rotation ticks, each row followed by its count of ticks
The counts run from 0 to 276.
[117 141  70 143 156 119 115 155 119 125  91 104 125 121 104 124 141  89
 118 118 144 141 130 181 117  63 149 193 108 167 107 153 130 115 110] : 200
[ 73 127 136 213 150 149 139 106 117 148 121 145 136 121 144 124 124 183
 104 107 107 159 150 147 100 106 143 145 118 142 126 163 128 177  92] : 275
[159 112 163 132 131 143 159 167 132 143 100  93 151  90 154 119 157 159
  79 116 146 162 120 123  81 111 174 154 128 112  66 120  96  92 155] : 160
[117 150 111 147  99 159 116 104 136 140 142 123 125 126 117 137 157 164
 122  80 109 133 125 163 126  91 164 156 113 101 147 157  71 123  71] : 138
[122 121 175 160 125 144 143 139 133 138 126  94 124 140 150 135 155 198
 153 112 132 118 128 160  81 117 137 136 120 113 161 154  54 128  87] : 142
[165 142 167 139 136 103 139 166 120 145 146  97 157 128 160 109 102 183
  87 108 116 173 162 100 125  90 158 100 157 130  92 131 129  91 126] : 37
[115 156 140 171 146 140 100 140 113 147 102 175 141 139  83 127 166 139
 132 163  97 158 158 133 120 113 110 183  99 151  92 185 127 148 105] : 65
[178 159 165  92 153 143 104 165 118 187  71 129 137 129 120 112 115 148
 154 133 143 148 113 110 117 118 130 118 165 138 166 160  90 131  83] : 86
[113 168 147 112 169 140 140 186 117 139 134  73 112 115 115 159 131 167
 106 146 100 135 157 166 127  76 128 138 116 110 120 176 118 126  88] : 56
[148 153  79 138 155 116 121 183  93 153 148 181 114 114 120 131 143 159
 140  81 112 155 108 183 152  63 141 125 132  91 121 129 147 134 120] : 231
[145 146 102 148 117 161  85 104 118 138 124 165 131 111 127 124 146 135
 144 118 123 131 120 136 110 125 147 162 107  61 143 172 108  96  53] : 133
[115 146 135 140 123 161 144 162 118 149  99  99 118 114 131 166 141 168
 169  97 127 113  99 190  93 105 147 133 116  78 148 179  77 108  81] : 143
[161 128 126 150 170 164  76 149  99 114 120 160 149 121 133 131 110  95
 110 159 130 151 140 126 116  91 153 147 144  43 103 162 117 114 120] : 252
[ 97 124 101 167 172 166 112 122 116 150 141 135 140 141 141 118 144 137
 135  95 136 131 138 151 113  90 137 155 136  94 144 186 115 174  66] : 9
[135 118 175 165 120 137  99 123 129 137 115 116 110 135 162 128 106 187
 168 117 121 108 142 136  65 138 131 121 124 108 151 153  84  99  66] : 136
[143 144  96 164 150 132  84 141 119 129  58 137 128 113 129 123 117  92
 106 128 149 138 104 150 105  82 146 192 110 132  80 156 188 119 123] : 201
[139 149 142 116 150 101 138 180 162 171 114 106  57 112 167 145 119 201
 137 107 124 152 122 121  70 101 134 123 139 136 134 116 133 162 125] : 99
[135 147 101 136 143 146 130 154 123 140 143  84 125  86  91 159 114 168
  98 107 130 146 117 126 130 100 175 159 164 113  74 123 160 103  72] : 175
[115 120 134 181 144 147  71  98  94 138 136 159 138 136 130 118 112 128
 156 114 124 133 134 135 109 111 100 144 165  96 134 166 131 152  50] : 3
[130 117 135 156 137 108  84 142  83 119 138 116 130 131 106 148  72 122
 159 118 103 153 166 146  94  92 141 132 177 110 124 157 101 108  86] : 255
[166 108 151 138 125 144  82 146 126 128 123 161 129 125 125 116 150  88
 165 151 127 143 138 108  82 121 121 164 128  74 100 147  83  92  72] : 122
[ 95 126 143 207 110 124 141 140 105 162  86 151 141 113 134 144 128 177
 144  95 105 130 104 153  77 137 142 148  91 120  80 139 134 112 136] : 151
[138 140  80 158 165 124 141 158 108 159 170 157  86 124 167 139 142 169
  99  95 111 145 122 138 110  89 174 141 133 104 113 122 159 155 138] : 232
[112 166 118 146 165 147 125 135 129 152 142 123 111 120 127 158 128 173
  78 135  90 154 156 135 137 100 153 153 122 117  82 142 186 128  99] : 52
[141 125  89 126 172 109 139 209 111 151 161 115  90 127 136 153 141 139
 133 107 128 144 126 172 110  67 148 125 137  99 126 130  99 153 137] : 236
[146 171 113 137 129 144 111 144 125 153  62 144 157 114  82 114 123 105
 132 126 111 195 136 140 138  74 141 155 119 166 134 170 102 123 114] : 76
[114 139 160 144 147  95 137 138  97 169 142  93 151 137 124 135  79 157
 136  98 111 168 166 108 104 121 148 107 169 135  87 139 132  95 108] : 38
[125 127 123 149 120 133 161 153 141 142 122  97 139  97 157 140 168 181
 108  98 120 142 109 173  94  82 167 132  93 115 125 147  76 122 129] : 149
[131 121 190 193 141 116 117 159 118 141 115 143 164 148 158 113 135 170
 158 115 136 127 125 161  94  94  96 109 132 123 143 165  85 159 127] : 18
[131 145 147 191 140 120 104 148 130 113 111 129  88 101 114 168 106 190
 137 124 116 109 107 162 128 103 108 159 126 151  88 137 165 112  90] : 187
[140 136 113 161 146 148 105 130 109 141 127 132 120  78 107 156 101 180
 119 125 122 125 114 110 121 146 157 152 145 110  65 118 196  91  85] : 176
[164 141 111 149 139 153 122 128 116 148 138 141 158  77 103 119 153 179
  95 108 130 168 112 100 151 111 182 152 139 107  66 118 154 100 104] : 170
[167 122 158 182 142 107  91 163 134 119  77 122 124 124 122 132 120 153
 167 157 145 119 129 165  88  90  96 152 120 177 120 154 124 106 129] : 198
[ 84 148 116 180 150 148 113  96 103 153 111 134 119 120 152 148  82 187
  92 101 114 137 148 144  94 117 152 144 142  87 129 152 162 155  77] : 269
[150 113 155 179 160 110  85 142 134 111  89 114 153 150 146 121 162 135
 128 159 157 133 141 121  85 102 138 183 155 184 114 142 109 137 138] : 203
[124 138 118 166 128 110 166 147 111 148 128 119 161 113 153 113 110 127
 103  75 112 184 125 148 120  68 156 116 113 121  78 159 110 108 158] : 26
[136 136 170 179 126 148 103 113 141 135 117 156 143 132 172 123 150 223
 137 122 123 115 124 129  72 137 151 128 106 116 149 134  91 123 108] : 141
